(in the rows, 128 means zero)
One turn moves each row of this set onto another row. After a few examples, where does it send each row asked below?
Baban: [129 114 122 121 138 138 103 121 129 147 144 158 145 113 127 176 148 131
 127 114  78 127 160 128 145 150 116 155 143  91 124 104 147 142 141  92
  98 149 161 148 162 172 131 137 128 112 146 149]
bisi: [136 131 131 145 166 111 139 125 129 128 140 138 162 125 142 162 107 107
 127 138 130 128 165 146 155 160 113 119 141 144 127  92 144 130 147 133
 148 107 111  75  98 139 123 128 112 155 140 124]
Zubor: [131 121 135 126 101 115 142 113 133 135 121 133 120 145 141 109 117 125
 104 155 157 131 123 130  76 135 153 102 137 114 122 136 142 159 132 139
 154  98 114 111  96 132 131  89 157 130 116 138]
tul: [125 106 123 114  85  97 116 116 113 103 144 187 150  99 116 141 131 145
 117 135 149 152 150 136 148 113 117 141 132 120 123 148 139 174 172 119
 148 118 124 143 126 142 101 111 136 100 137 139]
gozo: [144 156 117 119 110 121 145 155 123 164  96 108 161 106 131 143 168 160
 148 140 112 117 156 142 103 152 124 151 151 112 113 128 172 140 149  90
 121 113 149 134  93 125  96 135 167 132 147 135]
bof: [144 128 105  99 123 102 132 131  97 104 127 142 153 132 123 140 182 126
 158 128 143 142 126 123 116 118 160  99 133  99  94 143 150  98  98 106
 149 127 153 118 114 167 136 140 145 154 130 109]
lavo: [157 138 137 141 126 144 146  99  99 139 127 164 121  92 126 152  96 102
 122 154 129 143 161 131 138 141 124 139 133 139 138 143 111 116 180 130
 143 162 148 141 132 146  82 148 153 147 116 137]
bufiv: [121 158  97 134 118  97 117 150 128 135 116 130 119 136 111 135 184 157
 114 146 114 169 117 124 138 114  90 140 110  83 161 134 114 111 123 128
 130 145 151 132 114 131 112 149 148 165 140 127]
nukuf: [140 160 125 121 111 115 139 155 123 172  93 108 162 116 137 146 164 158
 146 135 111 115 164 141 103 150 123 149 139 109 106 123 171 147 147  95
 131 118 154 126  95 122  92 129 159 132 145 126]
gis: [140 126  99 136 110 160 105 121 144 104 114 113 133 106 152 144 100 118
 146 163 118 133 135 127 126 134 156 181 114 119 127 160  96 131 124 109
 157  87 115 129 160 159 120 154 147 122 131 117]
Pegu: [127 127  75 157 148 137 145 118 125 170 116 131 104  93 145 118 134 145
 125 159 132 122 101 108 123 162  89 128 124  79 107 126 138 135 147 105
 106 134 132 115 119 159 120 136 160 135 117 133]
vif: [130 117 142 112 112 143 152 107 108 142 101 143 121 137 120 109 147 144
 161 134 113 112 170 166 138 132 100 159 114 144 130 150 184  98 135  86
 114 145 130 132 159 130 134 146 150 117 142 149]
vup: [137 129 100 109 121 111 127 129 108 104 132 143 156 125 133 135 192 134
 150 128 130 150 130 130 125 117 164 102 137 105  97 157 161  95 101 107
 144 127 159 116 118 166 140 152 138 156 136 113]
Rarub: [135  67  97 117 103 121 101 134 133  85 151 142 116 111 140 152 134 143
 126  98 142 124 117 121 155 125 144 138 128 146 134 121 102  91 107 131
 121 126 119 141 129 111 132 110 147 145 115 113]
vov: [139 119 109 151 139 149 137  92 115 132 111 139 124 134 129 148 151 138
 167 134 107 122 160 105 165  98 125  99 167 117 130 104 166 111 131 139
 114 140 127 115 131 149 163 124 178 120 108 148]
Pesu: [123 120 127 118 131 134 107 117 131 149 138 153 143 113 126 177 142 137
 122 110  74 123 158 128 144 155 112 160 144  96 128 109 148 140 140 101
  89 155 157 140 154 175 135 130 125  98 143 151]
Sez: [100 114 135 116 127  92 113 142 149 125 114 124 142 129 129 151 109 125
 174 172  97 112 162 122 124 127 130 130 113 122 140 123  99  96 179 115
 130 124  92 111 135 113 151 151 107 140 146 144]
gosu: [138 127 154 156  96 112 113 129 119 153 111 129 117 104 110 165 114 144
 109 155  69 141 143 124 145 128 129 126 130 104 128 126 125 147 172 134
 108 126 122 133  82 104 127 122 138 135 114 178]
fal: [103 119 137 120 126  89 110 146 148 127 111 128 141 125 121 140 108 116
 168 179  96 114 166 129 129 133 134 137 122 130 135 116 106  97 166 128
 138 113  84 100 127 105 148 157 119 141 141 143]
mipir: [131 136 119 117 135 142 125 125 122  99 164 123 165 166 143 150 136 138
 168 112 102 129 109 156 127 149 118 165 134  99 104 147 165 128 126  98
 146 119 120 118 125 123 177 146  98 121 129 125]
dako: [129 153 115 117 141 141 101 120 159 138 123 143 176 157 143 153 143 160
  97 134 132 127 163 109 151 126 117 143  91 101 108 125 116 101 124 107
 110 142 131 134 126 113 156 136 113  88 116 111]
popu: [119 115 154 139 161 172 149 118 149 139 117 149 125 152 103 170 127 145
 134 155 144 138 105 142 154 144 123 134  88 113 113 145 156  98 117 112
 105 140 151 121 121 111 134 119 133  99 103 138]
safi: [139 123  90 127 107 131 135 112 127 150 106 151 133 128 115 121 144 129
 186 143 116 117 149 119 172 119 109 113 148 102 138 110 183 127 121 139
 120 138 126 123 148 140 169 110 174 133 123 154]
Dufoz: [118 130 151 106 142 159 141 119 134 139 126 140 141 143  97 154 120 138
 131 177 144 137  69 132 125 143 127 142  85 124 122 149 141  95 115 114
  97 124 139 111 143 128 140 150 137 114 109 147]
pifa: [101 130 112 152 111  88 142 161 127 128 123 170 145 116 148 140 120 157
 131  99 128  96 134 132  85 130 147 150 109 128 142 126 145  95 136 133
 162 158 106 138 115 120 105 126 152 135 157 136]
sem: [140 123  88 125 129 129 145 127 133 140 111 134 153 103 154 120 147 123
 126  97 143 163 114 121 133 126 130 199 110 116  88 133 152 117 102  95
 146 129 119 161  97 162 107 125 126 116 110 134]
Dil: [139 141 113 114 137 136 103 115 157 143 134 146 177 166 157 155 149 158
 106 127 128 135 165  99 143 117 119 147  97 103 124 131 109  99 125 114
 117 144 123 140 132 109 153 134 113  94 115 111]
satif: [116 130 134 124 109 152 138 128 134 140  99 121 178 117 147 100 154 105
 124 127 100 158 132 111 136 100 142 122 106 145  97 165 120 112 129 103
 141 152 160 112 115 127 171 165 146 126 126 120]
mus: [138 131  92 137 136 126 138 130 139 138 106 131 154 103 150 121 147 119
 125  93 147 162 115 119 127 123 125 193 119 108  89 130 149 112 105  95
 145 123 120 162  91 167 116 131 122 124 101 133]
nalu: [141 127 152 108 112 128 143 131 133 118 159 134 140 140 127 161 124  98
 152 134 103 153 125 135 149 108 140 135 165 178 150 123 128 135 141 139
  99 135 134 138 154 116 163 128 118 155 121 153]
lebaz: [119 147 110 127 111 143 135 124 130 121  82 120 138 109 163  95 130 139
 134  95 104 148 135 106 139  88 128 122 106 147 123 160 120 104 143 103
 148 164 159 105 114 134 159 144 142 123 118 117]
deza: [131 111 146 121 104 142 149  98 114 146 105 133 118 136 124 113 147 143
 156 137 109 106 172 174 134 133 114 166 104 142 141 149 171 107 142  81
 110 152 131 121 154 128 138 148 138 131 139 150]
Domi: [125 111 156 126 182 135 140 123 117 124 148 150 150 132 146 142 108 115
 101 127 113 117 140 156 134 143 138 120 144 132 135  90 155 109 134 129
 133 112 110  87 119 144 110 139 119 156 147 126]
Gol: [112 158 117 121 104  95 111 139 134 144 131 151 141 134  98 131 180 160
 118 154 146 147 142 116 139 132 100 140 106  81 160 140 123 112 118 113
 128 120 147 125 119 113 117 137 155 178 119 168]
luzo: [118 117 135 130  91 114 140 128 131 134 122 142 135 145 140 109 110 129
 108 153 146 123 117 136  79 138 156  93 135 120 128 142 142 153 141 149
 160  95 125 117 104 132 138  91 149 133 113 138]
Zuvo: [121 125 116 107  96 138 142 118 148 123 113 148 121  94 101 124 116 108
 146 115 121 143 122 119 114 132 140 148 136 133 102 133 127 107 146 124
 161 131 162 150  71 109 116 103 184 169 137 163]
Dofan: [128 125 118 104 135 143 125 157 155 117 119  96 129 124 105 143  96 117
 136 126 135 165 102 106 113 123 126 143 137 100 153 131 107 102 135 152
 164 125 125 126 111 127 143 105 105 118  86 126]
vil: [132 133 147 106 116 127 142 139 137 117 162 136 129 139 130 165 124  94
 156 133  96 146 125 130 160 112 146 143 156 170 150 121 127 135 137 141
  98 135 129 144 152 120 154 132 113 156 123 155]
Vaga: [116  99 115 126  91 113 118 108 109 111 133 159 157 103 118 159 132 160
 136 146 144 134 169 120 150 127 108 122 133 125 102 120 117 184 156 104
 137  89 126 138 141 133 107 108 146 113 116 133]
Sabo: [121 135  69 164 144 132 148 120 120 172 114 127 112 107 141 127 148 148
 120 155 130 122 103 105 123 164  79 135 121  82 119 131 139 132 137 116
 113 123 129 121 123 168 132 138 156 134 117 130]
kemeg: [133 126 112 128 140 142 135 130 119 104 160 120 161 168 139 146 137 141
 167 118 100 123 105 159 123 145 125 171 131  92 105 135 160 127 130  99
 144 116 116 114 124 126 180 143 100 117 132 122]
Gom: [126 130 117 107  92 128 137 121 148 117 112 136 124  88 108 122 117 104
 159 119 120 133 122 118 123 133 141 146 139 129 105 141 126  98 147 127
 161 133 160 141  75 110 119 101 187 169 139 169]
Zipe: [145 133 134 141 132 142 151 104 104 122 130 171 112  96 123 147 104  98
 114 147 128 149 156 128 153 142 116 135 131 141 141 142 102 122 185 131
 156 146 146 144 126 143  82 145 149 139 115 140]
fina: [126  76  92 122 102 129  93 136 143  86 137 145 108 110 142 166 124 146
 123 114 136 132 119 126 152 126 153 137 128 157 134 117 106  96 106 138
 121 131 120 151 135 115 124 113 149 143 116 115]
bekam: [113 125 110 166  90 116 130 167 137 111 123 130 150 133 149 139 110 141
 117 113 122  80 117 142  81 133 135 146 112 135 134 124 124 109 147 133
 149 143 117 149 114 128 132 117 168 113 164 127]
Roben: [123  82 121 131 133 160  88 148 147 117 114 123 128 100 149 162 104 105
 148 165 122 144 142 132 128 137 146 174 138 130 127 159 123 103 115 109
 142  92 110 135 152 161 110 147 148 143 138 126]
Pip: [132 123 159 162  99 109 105 127 128 153 111 129 107  99 112 175 122 145
 108 150  86 140 136 119 142 127 125 129 130 108 130 127 126 145 170 135
 104 133 118 133  87 101 132 118 140 133 111 180]
doz: [125 119 115 112 127 142 126 160 160 120 125  94 127 124 103 141  99 119
 148 118 131 158 104 108 108 125 131 141 137 105 146 129 116 109 129 153
 168 119 125 126 117 117 144 110 104 113  80 123]

bof -> lavo
sem -> Pip
Now these:
bekam -> safi
gosu -> mipir
pifa -> vov
fal -> vup

